128 stands for zero in the data rows.
Here are some numbered points:
[210 133 101 147 141 114  85 161 130  32  78 173 165 233 104 130 152  53 161 120 152 130 144 161] 0
[126  91 148 128 160 112 166 112 175 140 140 123 144  78 117  69 128 202 116 170 154  73 156  98] 1
[135 115 111 145 104 140 117 103 140 113 134 161 124 121 119  83 148 116 115  95 100  84 152 121] 2
[140 167 100 106 137 160 157 142 164 107 123 112 167 152 169  89 172 170  54  64 114 139 124 105] 3
[ 97 162 146 122  97 126 145 184 109 170 147 143 153 109 195 162 161  74  97 144 124 143 120 128] 4
[134 127  89 102 134 134  90 145 128 102 118 187 115 150 125 129 140  94 128 130 109 113 149 163] 5
[143 115 130 153 105 113 131  97 124 144 157 138 149 106 101  88 129 160 108 145 106  67 176 102] 6
[120 147  92  94 112 163 136 130 126 129 128 150 109 152 155 149 169 138 100  66 106 184 119 128] 7
[166 133  78 121  79  99  90 136  76  99 107 134 139 187 151 119 126  37 206 129 136  94 117 156] 8
[124 123  60  88 140 152 103 149 139 119  89 171  89 127 140 106 176 132 166  89 127 135 124 153] 9
[ 98 133  45 102 148 178 168 142 184 131 127 187  88 106 168  98 222 159  92  77 126 124 127 167] 10
[173 145  93  85 133 126  97 111 110  90  73 220 111 205 142 172 131 132 118  30 101 133 145 151] 11
[128 146 131 117 140 174  23 102  91  74 143 149 133 126  38  67  58  68 104 100  75  52 151 109] 12
[124 133  96 116 103 204  69  99 116 103 141 135 166 154  97 130 141 134  48 121 106 181 135 103] 13
[214 126  62 101 131 124  28 120 111  52 107 190 128 179 115 137 117  10 173 128 115  87 152 189] 14
[120  83 200 168 128  86 137  79 107 165 162  67 137  41  83  83  79 190 154 209 152  41 161  92] 15
[ 98 123 167 158 118 116 180 136 122 152 149  57 124  76 121 130 111 139 157 161 170 114 106 119] 16
[ 87 128 102 141  83 153 140  86 121 160 155 159  96 119 145 119 171 138 104  75 107 141 142 115] 17
[132 145  88 107 143 126 168 145 182 134 102 182 125 125 164 122 163 154 123  96 133 121 122 148] 18
[ 95 113 201 147 150  87 182 143 114 161 140  24 125  76 107 123  80 175 163 223 182 135  97 104] 19
[147  95 180 147 126 102  62 153 119 125 155 178 127 162 101 180  88  39 144 214 112 161 148 140] 20
[ 85 134 140 108 131 183 120 123 138 128 161 139 131 133 103 147 178 137  38 100 102 188 120 111] 21
[128 125 134 129 135 123 137 124 127 138 126 124 132 104 119 117 122 154 121 140 136 117 129 121] 22
[109  95 159 146 105  98  78 150 124 149 149 165 122 170 110 213  79  38 173 190  77 154 166 135] 23
[110 100 198 121 139 114 168  72  97 161 106  88 130  67  75  90  57 210 156 155 154  49 145  64] 24
[ 59 117  98 160  67 158 174  86 141 179 172 172  80  97 149 134 185 141  98  86  95 151 141 112] 25
[120 137 138 130 111 114 122 122 115 140 140 103 131 116 150 143 128 119 125 145 135 147 125 117] 26
New points follow, each followed by the numbers of its five nearest points above by angle, seen from the average point of the numbered points, nearest first.
[129 136 107 125 114 169 120  98 105 106 153  66 155 135 109 128 169 132  82 148 139 158 102 105] 13 21 26 3 7
[123 146  98  99 158 150 129 129 142 110 114 161 113 108 131 106 155 165 111  97 123 133 125 152] 10 18 9 3 7
[128 146 143 118 129  98 139 141 144 155  98 134 136 134 148 133 142 153 115 122 144 135 133 124] 18 22 26 3 4
[135 132 113 104 136 136  98 144 152 115 122 148 136 161 134 165 146 123  89 120 115 201 113 163] 7 21 13 11 5
[201 128 219 155 132   0 104 162 105 167  98  95 204 133 112 158   0  88 159 225 124  95 168  96] 20 23 19 15 24
[129 133 101 102 148 133 116 137 159 103 116 173 132 134 132 140 142 142  91 129 130 164 130 139] 18 7 10 21 11
[ 89 155  76  66 139 185 140 131 150 102 101 158 118 108 141  49 161 146 114  17 101 119 144 136] 10 9 3 7 18
[139 135 132 112 136 120 126 124 122 121 120 134 156 138 140 145 137 133 119 146 135 129 124 128] 26 19 4 22 0
[119 163  95  95 180 163 142 139 173  96 117 168  99 108 153  98 164 195  89  85 145 154 115 148] 10 18 3 9 7
[164 117 171 155 150 100 161 140 119 106 110  45 153 141 105 144  86 143 140 178 156 142 103  89] 19 16 22 26 24
[182 112  97 113  97 142 111 111 100 117 105 166 103 194 122 143 108  95 151  87 110 157 130 123] 11 14 8 0 5
[165 138 118 114 152 109  99 148 129  96 103 151 127 154 104 152 119 110 173 151 145 115 123 166] 0 14 8 5 20
[140 194 189  84 175 113  79 150 101 107  71 104 168 147 124 150  42  81 174 136 133 130  99 139] 20 8 0 23 14
[132 158  71 138  85 142 157 139 130 127 128  91 172 211 169 148 142  87 142  99 130 137 148 163] 8 0 7 3 4
[ 96 118 130 142 120 131 160 132 126 153 147  97 105 102 145 138 138 142 146 156 155 139 113 129] 16 19 26 22 15
[140 122 171 148 138 102 170 129 134 154 133  76 124  96 139 145 111 183 125 185 168 129 115 106] 19 22 16 15 26
[118 138 101 108 124 141 123 136 129 111 113 161 112 126 159 138 148 111 140  91 130 131 139 131] 9 7 11 18 10
[132 112 129 149 117 133 125 115 137 133 142 135 134 114 124 100 127 131 117 125 110 100 157 116] 6 2 15 1 24
[159 123 105 131 139 152  72 130 119  67 106 133 104 150 108 142 111  73 183 125 106 124 112 165] 14 0 8 5 20
[ 94 147 154 146 119 123 146 131 130 156 150 133 152  98 147 129 133 137  95 109 109 122 136  98] 4 25 26 16 22
[ 91 131 122 116 112 135 136 130 154 154 130 163 125  92 133 132 151 144  93 114 117 153 147 133] 25 17 21 10 18
[142 119 120 124 132 136 116 134 121 117 132 129 110 139 120 132 107  96 167 138 124 125 114 153] 8 14 20 23 0
[ 46  90 145 176 119 186 248 151 204 170 187 132  75  82 117 130 171 233  57  37 116 202 122  96] 25 17 21 10 7
[125 136 151  94 170 137 112 128 117 112 110  94 156 102 108  93 120 180  91 136 150 140  98 104] 22 19 24 1 3
[ 95 114 169 134 102 120 129 124 108 138 124 107 110 128  99 153  80 116 162  84 117 146  88 123] 16 19 26 24 23
[138 126 128 123 136 129 128 151 124 107 118 123 106 135 125 129 112  95 157 112 128 135 115 154] 8 0 14 9 20
[113 110 130 163 114 130 168 140 160 144 146  97 115 111 129 141 150 158 133 117 137 143 116 121] 16 19 22 25 26
[109 206 206  48 251 154  95  74 109  84 124  21 219  70  59 103  66 227  20 150 150 141  87  72] 22 24 19 1 15
[151 104 126 148 130 100 139 113 117 122 135 128 128 124 132 122 124 140 139 182 143 124 133 122] 19 15 22 16 1
[ 60 124 122 188 127 174 237 146 184 168 183 152  66 113 143 143 169 220  49  24 109 197  93 109] 25 17 21 7 10
[131 136 123 153 110 137 176 167 137 113 142  82 119 142 140 127 142 129 147 108 140 129 111 134] 16 19 26 3 4
[114 123  88 111 161 138  69 126 110  75  79 138 105 120 136 120 141  73 178 151 138 115  92 178] 14 8 5 9 0
[111 126  99 123 126 133 153 130 150 139 131 141 121 109 143 104 177 157 113 125 141 136 135 139] 10 18 25 3 17
[102 149 122  97 132 118 136 130 138 162 124 132 121 105 183 131 173 114 116 106 129 144 134 135] 4 18 7 10 26
